In the rows, zero is written as 128.
Which row each row swaps with, under one turn or mirror
vipe: [115 133 140 147 145 144 126 164 131 122 127 170 151 134 108  92 116 128
 116]
Ser: [125 149 117 115 129 162 131 159 136 149 168 139 146 124 113 118 116 108
 143]
guze: [116 131 130 120 130 135 141 132 130 132 137 128 147 149  96 107 152 101
 141]
tifom: [135 168 124 115 146 135 125 140 139 136 138 161 162 105 107 123 114  98
 114]
Nusok: [118 142 117 120 136 132 133 166 111 141 140 152 171 109 129 108 114  96
 102]
Luriv: [ 93 151 128 116 109 129 114 138 131 132 144 147 144 127 122  95 136 103
  94]
suv: [121 137 112 126 154 133 139 134 139 149 142 126 146  86 112 104 111 113
 126]
Lon: [114 163 127 120 130 147 138 141 138 121 145 167 150 119 126  83 129  91
  93]
sozi: [103 133 128 101 141 152 119 137 144 149 129 145 157 115 105 123 153 104
 127]
Kabol: [133 148 154 128 132 135 118 147 115 139 146 149 161 114  88 103 128 114
 147]
fizud: [ 95 149 105 106 158 153 139 141 124 114 131 147 138 103 117 107 134 104
 131]
Zep: [116 144 129 113 128 118 140 148 125 122 152 120 138  99 114  83 139 108
 140]
nabeg: [129 130 134 129 122 168 128 147 111 121 120 157 144 128 123  87 110 106
 123]
sidov: [103 134 137 113 141 119 134 155 138 124 163 125 129 111 109 105 128  75
 119]
rolu: [126 151 135 134 133 146 127 164 124 144 131 129 148 115 112  97 142 115
 157]
nar: [117 141 143 144 111 160 128 146 126 113 122 157 137 120 120  84 132 119
 115]
Piva: [111 140 115 133 133 147 137 155 110 107 117 152 139 132 109 124 131 116
 106]
sot: [112 135 126 127 153 125 131 136 116 157 125 154 159 127  95 110 135  83
 112]
Genu: [106 158 145 144 130 147 131 150 142 117 136 147 129 104  95 100 134 133
 103]
Ketup: [128 126 127  97 138 155 136 128 121 123 141 138 130 139 102  84 111 100
 126]
Vesi: [ 90 152 140 132 150 127 137 137 133 121 157 128 144 119  96 104 134  76
 120]
Vimiv: [131 118 127 119 136 137 132 144 104 151 165 134 152  99  96  95 126 103
 126]
peg: [115 134 107 122 111 148 124 147 122 128 116 146 136 132 111  93 130  86
 101]
Nagu: [101 148 122 128 137 154 139 155 137 136 133 124 136 111 121  87 150 100
 149]
zifar: [106 124 122 126 150 127 139 134 138 145 123 166 156 110 111 121 106 105
 110]
fiba: [128 142 135 133 130 144 121 156 123 143 135 123 145 117 105  89 136 115
 159]
fepon: [117 152 125 135 157 153 149 142 116 156 148 134 155 115 109 112 115  87
 137]
Nele: [104 141 155 111 143 151 121 128 125 137 157 144 160 112  77 106 126 100
 138]
latu: [100 139 134 143 130 167 153 130 121 121 159 150 134 120 110  92 116  93
 100]
Sal: [118 114 105 123 138 152 140 161 144 131 134 141 158 125 113 109 143 101
 143]
Rit: [112 143 137 147 124 157 124 143 127 110 117 156 139 109 119  84 131 124
 114]
nav: [112 147 150 108 136 146 118 130 126 141 154 146 159 109  78 114 125  91
 136]
vif: [ 90 165 129 134 109 125 123 151 135 136 146 140 139 127 106 105 138 109
 142]
Biba: [ 96 119 124 118 122 119 139 152 126 138 166 135 125 119  93  98 122  93
 116]
Guzem: [103 151 142 125 157 155 132 157 129 118 138 143 135 106  84 104 112 114
  92]
lomer: [109 148 142 125 151 153 136 161 141 113 146 146 135 104  86 107 116 114
  90]
Tur: [127 135 130 121 123 146 130 126 130 120 120 153 141 103 125 108 100 130
 121]
sek: [ 96 110 120 138 131 153 141 155 131 132 158 147 128 127  91 117 129 113
 105]
Vika: [115 122 124 126 119 139 133 125 115 118 160 148 142  93 108  84 111 104
 107]
konu: [ 91 153 133 136 121 133 113 148 128 149 142 141 134 129  94  95 142 109
 144]
Kad: [121 122 132 104 133 150 123 170 116 117 142 145 135 128 101  97 132 107
  89]
zene: [114 126 137 119 141 144 124 132 140 126 133 158 142 112 119 133  96  95
 111]
beli: [124 126 126 118 145 136 127 169 142 140 154 141 166 131 122 119 118 127
 129]
Vabi: [126 140 141 142 131 134 136 161 138 118 131 164 156 140 114  98 107 124
 120]
Kadi: [114 131 136 137 146 155 129 140 126 121 144 148 145 130  99 133  90 103
 116]
zabes: [120 145 131 117 116 146 135 148 147 115 183 143 132 115  94 103 128 105
 112]
Sib: [102 125 126 119 111 151 140 136 155 149 163 131 146 125 118 102 129 108
 112]
Vesuz: [108 132 120 134 141 150 141 124 136 140 134 148 139  87 110 101 130 119
  88]

peg pairs with Sal
nabeg pairs with Nagu
fizud pairs with Ketup
nar pairs with rolu
nav pairs with lomer
konu pairs with vipe

